Here are some numbered points:
array([0.75, 0.04, 1.12, -0.95, -0.21, -1.23, 0.51, -0.34]) 0
array([-2.03, -1.87, 4.90, -0.01, -0.61, 1.29, -1.52, -3.10]) 1
array([1.19, -0.02, -1.46, 0.42, 2.25, -0.46, 0.59, 0.53]) 2
array([0.01, -1.57, 0.44, -0.56, 0.93, 0.51, -0.37, 1.22]) 3
array([0.62, -0.41, 1.90, -0.88, 0.40, -1.07, 0.03, -0.37]) 4
array([-0.76, 0.43, -2.76, 1.42, 0.39, -0.30, 0.02, 1.71]) 5
array([-0.37, 0.09, -1.17, 1.68, -0.60, 0.19, 0.80, 0.10]) 6
array([-0.01, 1.56, 1.70, 0.17, 1.13, 2.60, -0.65, -1.80]) 7
array([0.99, 1.64, 1.17, -0.77, 0.65, -1.06, -1.21, -1.11]) 8
array([-0.97, 0.33, -1.32, -0.31, -0.42, -0.30, -0.22, 1.19]) 9
array([-0.09, 0.06, 1.84, 0.10, 0.01, -0.96, 0.59, -2.25]) 10
array([0.05, 1.16, 0.09, -1.03, -0.75, -2.19, 0.02, 0.49]) 11
array([-0.46, -0.31, -3.63, 2.69, -1.26, 1.81, 1.20, 1.99]) 12
array([1.45, -0.01, -1.74, -1.28, -1.11, -1.02, 1.50, 1.19]) 13
array([-1.75, -0.86, 0.52, 2.39, 0.40, 2.82, -0.37, -0.50]) 14
array([-0.49, 0.57, -0.01, 0.80, -0.48, -0.08, -0.87, 0.22]) 15
array([-0.66, -0.22, -0.73, -0.27, -0.18, -0.33, 0.40, 0.77]) 16
array([1.69, 0.80, -0.16, -1.50, -0.25, -2.15, 0.71, 0.51]) 17
array([-0.43, -0.47, -1.33, -0.42, 0.09, -0.14, 1.07, -0.49]) 18
array([1.99, 0.40, -1.42, -1.40, -1.50, -1.63, 0.75, 0.37]) 19
array([0.87, -1.29, -2.53, 0.14, 0.61, -1.24, 0.43, 1.21]) 20
array([-0.68, -0.97, -1.22, 0.50, -0.29, 1.54, 0.95, 1.02]) 21
array([0.20, 0.67, 1.03, 1.14, -1.02, 1.46, 0.48, -0.84]) 22
array([-0.74, -1.15, 0.07, 0.20, 1.06, -0.20, -0.02, -0.35]) 23
array([0.18, 1.35, -3.37, -0.05, -0.14, -0.72, 0.45, 2.09]) 24
array([0.48, 0.45, -1.27, -0.46, -1.17, -0.98, 0.88, 1.64]) 25
array([-0.40, 0.45, 3.22, -0.98, 0.22, -1.06, -0.75, -0.16]) 26
array([-1.85, 0.30, 0.82, 0.91, 1.32, 1.47, -0.46, -1.16]) 27
array([-0.13, 0.57, -1.56, 0.83, -1.03, 0.40, 0.99, 1.12]) 28
Which five points above are nearest to each new point, looking only along the 2 directions in which the numbered points spread most? Their numbers follow each, nearest first.
array([-0.78, -1.05, 2.55, 1.49, 0.82, 1.97, -0.66, -1.65]) 7 27 22 14 1
array([-0.04, -0.01, 1.02, 0.84, 1.01, 0.81, -0.08, -1.48]) 22 7 27 23 3
array([0.43, -0.17, -0.46, -0.62, -0.47, -0.01, -0.93, -0.26]) 3 15 16 18 23
array([0.62, -1.10, -1.28, 0.58, -1.60, -0.94, 2.02, 2.39]) 20 25 24 2 28
array([0.31, -0.59, 1.80, 0.04, -0.68, -0.07, -0.92, -1.09]) 10 4 26 8 23
array([-0.95, 0.40, -1.15, 1.24, -1.11, 1.28, 1.29, 0.18]) 21 6 28 9 18
array([0.54, -0.79, -1.02, 0.02, -0.52, 0.34, 1.02, 1.16]) 9 2 18 16 28
array([0.16, -0.33, -0.73, 1.24, -0.68, 0.77, 0.63, 1.12]) 6 21 28 9 18
array([0.18, -0.87, 2.68, 0.55, 0.00, 1.52, -1.78, -3.25]) 7 1 27 10 26
array([0.98, -1.05, 3.07, -1.89, 1.79, -1.47, 0.02, -0.61]) 26 8 4 10 0
array([-0.05, -1.23, 2.69, -0.48, 1.60, -1.29, -0.37, -1.39]) 26 10 4 8 0
array([-0.34, -0.42, -2.19, 0.92, 0.93, -0.11, 0.02, 1.30]) 28 5 6 9 21
array([0.91, -0.25, 2.24, -0.43, 1.55, -1.40, -1.77, -1.27]) 26 10 4 8 0
array([1.01, 1.04, -0.91, -0.66, -0.51, 0.10, -0.07, 0.91]) 2 16 9 18 25
array([-1.32, 0.28, 0.35, 0.43, -1.23, 1.13, -0.56, -0.51]) 22 23 15 27 3
array([-0.61, 0.35, -1.70, 0.87, -0.72, 0.64, -0.12, 0.64]) 6 21 28 9 18
